In the rows, 128 means zero.
First come named moves, each a turn or a mirror, each shown by rows before and after it. For each pair of rows after them, which moves, in which order, take the first row to the second? The first pair is done for you.
k974 (before => after):
[156 110 104 164 103 121 134 153 153  65 135 138  99 113 106 136 128 158
 123 137] => [139 116  87 144 111 125 111 146 168  81 138 129 110  68 132 129 119 143
 107 137]
[132  93 114 159 140 125 158 131 110 139 103 140 111 129  98 132 130 145
 140 130] => [118 107 101 133 150 130 127 119 132 161 109 129 123  75 133 119 120 127
 119 127]
[133 121 116 182  95 122  70 133 107 108  77 116 110 125 131 155 131 166
 134 115] => [128 128 109 173  96 120  57 128 115 113  79 112 116 102 145 152 130 157
 124 114]
k337 (before => after):
[145  87 132 106 118 134 133 148 151 151 126 160 127 109 129 114 130 126
 112 127] => [148  87 133 117 115 124 143 150 147 152 119 155 122 122 122 111 132 130
 118 126]
[108 166 137 110 117 148  94 125 127 143 122 109 128  99 121 122 134 132
 123 116] => [125 125 139  99 150 169 106 115 134 114 146 139 147 112 148 135 127 112
 129 132]
[128  81 133 112 141 120 160 131 126 119 160 135 136 132 171 105 125 102
 109 121] => [124  91 135 134 117  94 180 139 117 135 140 125 112 154 141  95 129 123
 113 113]
[123 127 143  92 163 159 128 124 126 120 167 146 152 122 153 150 135 102
 120 134] => [139 110 147 122 152 130 171 135 110 115 154 155 124 182 131 144 142 122
 135 129]
k153 (before => after):
[109 152 124 106 127 158 113 158 153 129 160 136 117 164 129 107 146 120
 114 134] => [129 125  96 117 130 146 114 154 171 119 156 146 112 164 146 109 131 119
 121 142]
[ 95 148 156 109 136 122 143 124 120 168 136 122 135 128 116 124 154 121
 120 135] => [123  95 123 117 155 110 147 113 151 142 140 145 138 132 156 125 135 115
 126 151]
[120 122 120 130 131  97 136 118 126 154 116 128 123 127 143 111 115 136
 120 115] => [114 129 128 128 130 102 137 120 123 157 118 125 122 127 138 112 114 136
 116 115]
[119 137 142 131 143 111 152 148  94 124 129 155 109 149  93 166 124 142
 135 115] => [115 126 145 113 163 121 152 142  92 123 147 162 123 144 114 165 126 128
 127 119]
Pairs:
Each pair is 2 to 3 moves apart.
[150 102 174 127 121 109 171 126  65 131 144 146 120 193 121 107 139 131
 137 148] => [149  91 113 100 144 117 104 101 124 126 147 135 149  80 195 109 105 100
 113 159]
k337, k337, k153
[ 78 183 114 137  95 131 101 118 138 125 125  99 137  69 136 103 144 127
 112  94] => [132  95  77 164 119 113 125 105 169  76 132 139 139 100 178 114 113 120
 130 119]
k153, k153, k337
[111 146 108 136 101 131  93 118 141 159  94 114 127  63 130 122  91 136
 133 127] => [148  62 116 151 139 129 148 110 139 110 117 166 126 144 143 133  92 124
 153 151]
k337, k337
[114 155 132 134 127 159  85 144 103 124 148 135 173 105 100 163 109 142
 135 129] => [125 141 137 140 132 161 103 147  96 109 149 142 168 129  90 170 108 143
 148 132]
k974, k337
[121 147 139 125 120 118 127 142 121 130 121 119 119 123  97 126 137 142
 132 123] => [131 140 129 139 117 113 127 139 127 125 115 117 115 122 100 126 132 144
 135 124]
k153, k153, k153
[149 107 165 108 151 134 182 115 136 119 166 130 131 172 152 134 142 143
 112 143] => [131 119 143  95 154 108 164 108 150 148 165 119 132 128 182 115 133 136
  92 137]
k974, k337, k974
[146  86 109 130 127 121 124 127 146 105 135 170 143 134 141 148 141 147
 136 144] => [107 128 155 100 126 147 126 139 115 132 145 157 156 140 113 148 171 139
 125 132]
k153, k153, k337
[150  92 109 134 140 103 155 119 140 117 147 144 118 151 162 128 116 122
 127 132] => [129 129 103 131 122  81 132 122 145 156 130 117 106 115 156 109 113 133
 111 113]
k337, k974
[123 100 143 126 156 119 170 111 119 118 146 161 124 163 130 133 136 142
  99 125] => [119 100 134 127 155 106 171 107 128 132 143 153 121 148 147 125 132 139
  90 126]
k974, k337
[105 186 126 152 115 181  96 153 119 152 119 102 122 144  36 132 136 167
 147 132] => [131 125 130 142 158 216 108 141 124  97 158 146 151 174  68 161 135 140
 156 162]
k974, k337, k974
[127 107 140 160 123 107 149 134 118 124 118 123 105 165 111 126 141 148
 142 127] => [132  86 132 146 147 116 151 125 129 111 137 143 123 160 143 135 133 128
 141 139]
k974, k337, k974
[130  93 107 123 144 114 137 126 135 105 140 148 137 141 163 133 115 114
 123 150] => [127 145 109 152  92 115 121 145 121 113  98 116 117 129 100 138 117 145
 133 128]
k153, k337, k974
[141 134 147 174  79 173 121 168 127  90  87 137  93 135 122 139  98 101
 127 147] => [103 149 175 121 109 197 111 158 115 113 122 139 121 112 151 137 110  74
 106 154]
k153, k337, k974
[149  94 148 148 104 112 184 120 147  94  78 169 103 150 108 125 134 119
  97 150] => [136 139 161 149  87 135 163 128 137  97  64 150 106 132  74 138 140 128
  99 136]
k337, k337, k974
[146 113 150 132 129 138 142 113 123 130 137 134 149 141 130 140 154 135
 142 145] => [133 119 155 123 133 131 147 113 120 142 142 133 149 139 132 131 158 136
 137 142]
k337, k153
[117 143 152 127 122 119 149 141 104 163 135 125 117 153 111 115 149 138
 125 119] => [131 105 112 119 152 113 134 121 139 155 150 138 131 117 168 114 124 117
 118 134]
k974, k153
[117 134 149 118 159 142 130 144 117 143 171 127 155 120 153 131 130  97
 114 126] => [109 164 152 136 136 120 131 155 109 170 146 106 130 120 127 118 136 118
 112 107]
k337, k337, k337
[147 117  75 142 120  81 112 134 164 141 113 119 112  96 153 113 103 128
 123 136] => [141 144  85 152  99  89 107 144 150 141  99 105 107  98 116 117 109 141
 131 122]
k974, k337
[132  85 126 120 146 120 127 124 143 118 128 136 137 110 154 120 117 118
 126 133] => [120 137 133 129 109 128 108 135 127 132 103 106 127  99 107 124 126 137
 126 115]
k974, k153, k337
[ 99 120 131 112 136 144 139 126 130 137 135 114 140  95 135 128 146  98
 109 105] => [116 119 138 146 113 126 165 135 115 135 117 114 117 141  99 126 152 124
 125 103]
k974, k153, k337
[165  95  73 133 161 139 149  76 160 115 152 167 117 137 194 127  95 141
 109 147] => [146 182  67 155  94 128 111  95 150 157  99 108  89  92 124 118  97 177
 105 113]
k153, k974
[140 132  82 164  99 100 115 137 149 143  85  98 104  95 122 116 107 148
 133 128] => [ 84 178 157 105 121 143 118 143 104 173 127  93 132 112 109 115 150 126
 111 122]
k974, k153
[153  87 104 146 142 128 138 121 155 100 142 139 121 136 152 138 102 136
 134 132] => [101 163 156 133 115 131 142 139 109 151 136 105 110 143  99 120 135 148
 120 106]
k337, k153
[113 129 145 108 138 196 112 102 100  91 151 141 151 129 119 162 165 110
 122 156] => [ 93 178 145 125 100 170 105 115  89 127 126 109 129 114  82 144 174 134
 115 135]
k337, k337, k337
[149  64 103 134 176  96 144 111 136 114 176 162 125 137 182 129 103 108
 109 168] => [145  99 113 175 130  49 170 133 112 146 132 135  78 170 125 109 117 153
 120 138]
k974, k337
[129 164 102 137 141 107  88 141 136 137 124  88 124  72 135 118  99 124
 134 121] => [138 174 124 157 122 122 105 155 115 116 112  89 117 115  84 133 114 141
 151 114]
k974, k337, k974
[139 106 130 132 140 140 164 155 113  99 127 155 129 184 105 129 130 133
 145 151] => [141 121  71 140 121 119 111 142 160 117  99 126 121  92 134 119  97 133
 131 146]
k974, k153
[156 112 137 162 152  94 159 144 137 144 127 152  89 174 140 117 137 142
 121 136] => [153 139 121 171 128  81 139 143 148 154 104 129  79 144 127 112 126 152
 116 125]
k974, k153, k974
[105 128 155 118 155 132 156 124 120 139 137 148 151 162 122 127 138 112
 111 107] => [125 132 122 158 122  95 154 128 133 146  98 132 124 153 107 116 121 137
 119  99]
k153, k337
[143 107 119 134 128 149 104 121 107  98 107 137 139 120 106 168 131 134
 136 142] => [133 118 106 125 128 139  89 117 118 116 103 125 143  81 124 159 122 127
 124 135]
k337, k974
[122  84 107 149 144  90 172 161 111 101 119 146 106 196 119 116 145 128
 131 138] => [ 85 107 147 111 156 116 170 157  92 125 146 143 122 194 123 116 164 112
 120 135]
k153, k153
[137 121 107 149 113 113 147 140 126 162  73 114 105 132 142  98 141 150
 149 115] => [121 150 117 134 104 152 112 141 126 155  75 102 122  97 130 110 141 141
 142 109]
k337, k974, k337
[166 114  97 168 107 109 115 153 106 123 111 145 122 147 122 136 138 116
 189 148] => [138 119 137 136 131 113 141 153  80 146 143 149 130 172 132 126 163  99
 174 145]
k153, k153, k337
[146 150  98 140 107 124  85 121 172 111 118 140 142  44 128 125 115 123
 131 131] => [160 109  89 143 128  99 107 116 180 106 132 160 138  69 160 115 110 117
 132 142]
k337, k337, k974
[134 130  97 152 103 128  99 131 146 125 109 121 117  97 118 134 111 134
 138 132] => [112 157 142 124 114 164 103 136 116 130 129 120 136 115  98 147 137 125
 135 130]
k153, k974, k337
[136 130 145 147 132 125 164 130  97 155 144 132 109 175 128 123 153 153
 120 136] => [122 153 142 139 123 118 151 130  99 180 138 115 108 145 129 114 151 154
 110 122]
k153, k337
[128 159 125 141 108 121 112 139 133 139  97 122 133 104 110 121 126 133
 128 108] => [128 136 157 133 126 132 145 140 112 122 125 146 138 161 104 128 142 125
 135 118]
k153, k974
[ 89 139 135 127 119  99 111 107 119 145 135 111 145 111 163 113 118 129
 118 118] => [112 129 118 159  98  88 114 113 121 133 111 109 126 125 137 119 113 144
 133 114]
k153, k337, k153
[138  81 142 124 164 114 180 139 119 128 145 161 125 175 155 110 146 134
 127 134] => [106 121 159 108 156 104 169 142 107 173 144 139 118 158 147  91 158 137
 108 118]
k337, k153
[116 126 148 173 118 121 121 120 104 153 116 129 116 112 102  92 122 134
 120 105] => [138  91 148 173 135 138 133 119 108 117 126 151 123 139 104 111 118 126
 134 119]
k337, k153, k974
[112 115 131 103 138 106 149 107 126 142 150 140 127 137 159 101 147 119
 121 123] => [100 132 126 100 132 108 138 110 129 149 142 131 128 120 155 101 148 122
 113 120]
k337, k337, k337
[141  99 127 131 139 106 132 121 135 102 127 148 141 142 144 119 123 127
 141 147] => [126 152 139 143 104 118 114 132 127 118 104 119 133 126  98 125 123 143
 144 132]
k153, k337, k974
[141 119 115 144 101 113 117 130 119 139 116 112 123 118 105 134 106 142
 132 129] => [138 110 110 130 117 128 101 123 130 134 129 120 139  96 125 140 106 125
 126 134]
k974, k337
[123 139 121 161  88 118 100 130 130 108 109 119 109 118 108 125 115 133
 138 104] => [121 125 113 134 111 137  82 119 142  97 128 123 132  93 139 134 110 111
 128 116]
k974, k337
[114 169  98 127 123 124  89 126 148 147 112 129 127  72 135 130 130 135
 107 119] => [154  90 106 144 153 116 144 127 141 103 135 175 121 161 145 146 133 132
 131 145]
k337, k337
[120 128 138 107 150 124 129  84 145 120 130 125 141 118 157 115 123 105
 115 130] => [129 113 140 117 149 109 145  83 144 121 129 134 139 140 157 111 123 110
 121 131]
k337, k974
[149  90 130 131 154 116 150 130 139  95 142 138 100 158 157 145 140 113
 127 114] => [104 160 166 108 138 144 132 140 113 133 139 109 103 139 122 145 162 111
 113  96]
k153, k153, k337
[118 161 144 113 119 139 120 118 123 151 137 118 134 122 119 127 145 124
 138 125] => [124 163 138 125 109 132 120 124 119 147 127 114 126 121 107 123 140 133
 139 122]
k153, k153, k153
[148 104 142 140 122  86 166 111  84 126 137 133 138 205 135 124 136 137
 147 124] => [132  94 116 110 151  84 140  92 112 143 157 133 159 151 193 110 122 115
 123 136]
k974, k337
[105 116 139 120 136 159 135 124 127 125 168 118 177  86 170 128 155 111
 110 137] => [117 137 121 145 108 165 105 133 135 111 134 102 171  61 139 143 144 126
 121 128]
k153, k153, k337
[114 147 137 119 143 125 160 139 107 154 110 119 119 156 130 121 140 145
 132 116] => [130 134  96 134 136 107 147 133 138 146  94 114 113 129 150 118 114 145
 135 119]
k974, k153, k153
[120  79 120  76 190 105 141  97 142 166 188 164 147 118 238  96 136  72
  86 143] => [163  95  80 187  98  21 170 130 145 181  91 123  66 156 154  75 118 153
 120 112]
k337, k974, k153
[133 149 114 153  91 122 136 143 132 129 103 130 116 112 114 129 126 138
 131 108] => [117 130 153 115 135 150 151 135 116 122 146 156 144 137 134 137 145 108
 124 120]
k153, k337, k974
[ 99 134 157  92 159 136 136 122 115 148 152 135 143 128 158 117 146 103
 106 130] => [106 135 164 117 137 108 163 133 103 158 135 129 118 165 134 108 150 124
 118 121]
k337, k337
[ 99 163 153 113 116 104 131 134 102 164 136 120 104 140 105 111 159 132
 129 113] => [151  78 114 133 141 103 142 123 136 102 142 159 115 164 137 129 134 122
 153 141]
k337, k153, k974
[132  85 111 146 129 140 102 108 151  90 124 135 138 104 160 146 113 117
 137 136] => [ 89 117 177 106 144 155 127 116 107 127 151 135 143 139 144 134 153 109
 121 127]
k337, k153, k153
[148 157 102 155 104 121 119 131 138 115  92 125 115 121  99 135 131 134
 133 135] => [124 169 118 118 126 155  96 126 139 121 119 122 143  89 125 142 137 113
 120 142]
k337, k153
[118 113 114  83 134 158 130 129 137  87 147 131 148 121 142 134 116 104
 138 145] => [117 141 124 125  92 117 158 149 119 116 113 115 107 159  96 111 125 142
 145 125]
k337, k337
[171  57 126 121 150 142 145 133 145  93 169 174 147 138 162 124 119 105
 124 136] => [125 154 116 107 109 144  78 135 151 153 140 118 142  43 141 107 116 119
  96 104]
k337, k337, k337
[118  99 123 124 151 144 135 117 135  94 136 139 139 137 141 140 133 110
 150 126] => [ 96 142 143 125 127 147 132 130 113 113 126 118 128 137 102 138 146 126
 147 111]
k153, k153
[135 124 137 157 116 122 128 104 128 106  68 126 125 136 105 128 117 185
 145 116] => [130  93 160 135 151 113 162  99 116 117 102 146 131 169 135 117 132 168
 136 125]
k153, k153, k337
[146 179 138 125 105 167  83 132 144 123 135 125 146 108 117 121 147 121
  94 129] => [155 169 148 137 105 175  96 141 135 101 136 136 144 138  98 130 149 127
 104 130]
k974, k337
[ 99 179 145 130 108  94 164 135  81 190 129  92 105 149 102 110 160 146
 109 132] => [155  69  87 146 153  79 175 112 132 130 149 138 115 152 178 125 121 123
 122 170]
k337, k153, k337
[128 111 149  98 166 181 129 124 122  82 169 160 163 157 152 153 138  87
 135 160] => [115 193 144 128 103 190  88 145 109  99 116 112 144 116  80 161 140 121
 134 131]
k153, k153, k337
[107 178 131  89 124 145  83 132 134 169 134 112 134  83 134 141 124 104
 102 125] => [130 119 174  98 154 155 144 137 109 131 164 156 137 185 124 159 143 104
 125 139]
k974, k153
[137 109 163 150 108  81 154 123  98 119 140 141  98 149 125  90 121 140
 114 124] => [144  92 163 145 120  87 157 120 103 106 152 151 109 155 140  97 115 128
 113 131]
k974, k337, k974
[148 119 161 116 136 191 110 133 104  81 147 139 166 141 100 166 140 118
 141 131] => [148 160 135 156  86 148 100 149 114 115  94 101 128 117  67 149 131 154
 142 111]
k153, k337, k337
[109 111 110 153 139  99 118 139 153 153 136 154 115  94 121 105 145 166
 140 131] => [121 104 118 164 142 108 133 139 142 135 138 162 109 125 104 112 150 171
 155 134]
k337, k974
[118 119 140 111 150 142 128 126 123 140 154 126 141 124 130 131 148 109
 120 143] => [126 143 115 139 116 123 108 131 136 150 118 104 122  95 111 126 136 129
 124 132]
k153, k153, k974
[128 138 130 156 101  89 144 142  98 139 122 116  99 150 105 106 134 140
 132 127] => [111 136 117 108 137 116 107 121 118 139 157 119 140  85 163 109 127 103
 110 133]
k337, k153
[130 139 161  67 157 178  85 130 108 149 157 126 174 107 138 150 140  62
 117 101] => [144  99 156  68 176 162 114 124 114 140 169 146 170 137 162 144 134  56
 118 113]
k337, k974
[132 115 127 157  99 149 135 107 123  90 103 136  94 174  82 104 132 147
  84 135] => [129 126 129 142 100 177 115 104 123  78 111 139 114 156  75 120 132 134
  81 140]
k337, k337, k974
[112 137 125 142 146 110 106 109 143 148 119 116 137 114 154 134 129 121
 102 136] => [125 118 113 146 150 116 110 105 149 134 122 125 139 120 157 140 123 120
 109 141]
k153, k337
[113 150 107 137 132 158  85 128 146 113 131 109 138  90 143 144  99 105
  94 130] => [112 156 106 147 119 153  87 133 147 114 116 104 129  93 131 145  97 112
 104 127]
k153, k153
[107 153 140 140 124 111 148 134 115 165 121 117 104 131 104 108 146 134
 133 117] => [128 100 116 145 144  93 158 123 134 148 132 141 112 144 148 106 135 127
 138 128]
k153, k337, k153
[145 118 167 140 122 145 142 136 116  96 121 136 131 151 100 147 123 133
 153 133] => [128 125 149 103 146 149 113 119 138 115 143 133 150  91 154 137 114 107
 127 141]
k153, k153, k974
[113 143 117 137 108 108 118 122 120 143 100  89 116  90 121 108 127 147
 134  99] => [118 120 163 132 125 124 162 128  89 124 124 117 123 167 106 117 149 145
 145 107]
k153, k974
[107 141 126 126 114  95 130 127 119 153 117 103 121  99 138 111 129 135
 107 116] => [124 117 158 134 123 124 160 131  93 114 131 130 127 164 113 134 141 133
 129 125]
k337, k974, k153
[157  81 124 142 135 114 150 144 146 120 101 150 114 180 108 120 129 147
 151 111] => [116 148 111 105 128 145  73 137 161 152  99 113 135  76 123 120 122 130
 122 101]
k337, k337
[118 167 129 137  99 131 108 122 117 109 113  95 142 127  90 129 132 135
 133 122] => [113 146 155 130 117 135 141 127 102 106 138 117 145 169  93 132 147 127
 135 127]
k153, k974, k337
[153  67  80 117 116 121 113 112 143  86 150 123 123 123 145 145  90 111
 123 139] => [142 112  82 145  77  87 117 128 127 122 115  96  91 123  99 123  95 144
 122 118]
k337, k337
[110 155 103 123  98 168  82 168 127 120 156 123 153 127  91 171 133 129
 140 128] => [121 130 106 153  88 126 130 177 118 130 145 128 119 185  79 150 136 151
 149 121]
k153, k337, k337
[ 89 162 106 119 111 112 107 113 134 160 121 109 118  93 141 119 126 146
 116 116] => [120 119 133 145 118 112 165 124 113 123 124 141 103 187 115 133 139 157
 144 130]
k153, k974
[ 93 156 163 117 129  91 161 131 105 172 142 124 117 152 123  98 147 128
 120 118] => [ 84 153 152  88 149 110 131 118 123 172 160 127 141 109 154 105 144 104
 107 125]
k974, k337
[161 149  99 146  73 125  84 151 130 105  98 159 120 133  88 159 148 133
 106 112] => [175 105  95 137 103 130  99 138 140  82 120 186 132 153 126 165 143 113
 109 131]
k974, k337, k337
[136 103 167 137 104  74 163 152  93 133 142 156 125 199  97 136 140 146
 142 130] => [122  95 153  77 150 132 106 128 121 110 184 165 179 122 162 159 126  92
 121 149]
k337, k337, k337
[160  96  94 144 128 140 115 121 146  84 128 143 136 126 128 162 119 131
 138 133] => [121 109 140  95 159 159 131 116 120 111 171 147 154 136 143 151 143 111
 118 129]
k337, k153, k153
[118 162 175 120 120 170 140 143  85 115 139 128 136 167  75 153 159 137
 137 123] => [139 123 159 144 125 117 174 140  96 117 134 142 112 202  92 137 150 150
 141 128]
k153, k337
[133 127 135 162 112 104 152 128 114 137 108 132  98 156 104 120 137 151
 138 112] => [113 135 122 110 140 155  96 111 138 127 134 130 142  80 148 135 126 112
 119 125]
k337, k337
[128 113 103 139 128  79 130 129 146 120 100 119 121 132  96 129 133 152
 139 146] => [125 126 110 138 124  86 121 134 144 120  96 115 123 126  82 137 134 154
 138 146]
k337, k974
[154 105 125 129 147 156 150 117 126  81 138 125 158 163 137 151 111 105
 125 130] => [130 174 128 148 101 128 136 133 115 130  96  80 127 134  94 127 116 136
 118  97]
k337, k337
[126 141 131 128 116  97 136 126 127 166 118 107 102 117 131 120 127 131
 116 125] => [132 146 116 128 112 111 117 120 139 154 114 105 107  96 133 125 119 132
 116 124]
k337, k153, k153
[ 90 210 129 117 125 112  65 121 195 178 126  74 138   2 127  93 126 124
  94 100] => [145 142  70 160 128  80  72 113 234 139 106  93 125   7 156  96  93 130
 115 112]
k153, k153
[155  91  90 126 157 120 116 136 145 111 136 167 116 126 156 149 123 124
 145 156] => [101 175 127 108 131 113  99 151 114 178 128 126 108 102 120 126 151 133
 123 128]
k337, k153, k974
[102 160 166  85 136 197 103 123 103 129 153 132 158 112 117 146 143 101
 135 131] => [142  96  96 105 148 159  93 106 154 109 144 150 153  88 176 139 106  94
 140 148]
k337, k153, k974
[103 169 158 118  96 140 159 157 116 121 147 148 136 185 118 153 129 127
 114 134] => [ 95 167 146  96 119 157 133 147 129 121 164 148 159 142 151 158 121 108
 101 143]
k337, k974, k337
[126 165 129 125 124 197  75 121 120 105 118 102 150  80  97 154 119 136
 128 122] => [145  94 108 113 174 175  98 105 143  90 148 141 156  99 167 149 104 115
 123 149]
k153, k337, k974
[150 134 122 198 109 118 136 134 119 106 123 153 135 184 103 172 129 117
  91 147] => [129 127 143 157 145 141 134 128 114 113 158 163 158 178 134 170 142  88
  76 155]
k153, k153
[120 143 160 140 109  92 142 147 100 168 126 125  90 157  82 115 123 138
 130 121] => [115 158 167 133 105 118 129 150  96 152 128 124  99 157  65 128 130 135
 133 123]
k337, k974
[127 142 164 131 142 124 131 147 105 126 133 155 122 161  91 145 145 124
 143 116] => [108 172 153 113 135 124 100 143 114 151 131 139 129 108 102 134 142 115
 123 106]
k337, k974
[140  88 110 100 187 137 106 122 162  91 151 131 130 103 174 138 117  94
 126 134] => [108 181 133 109 128 153  82 149 131 122 110  85 118  83  92 141 136 128
 123 106]
k153, k337, k153
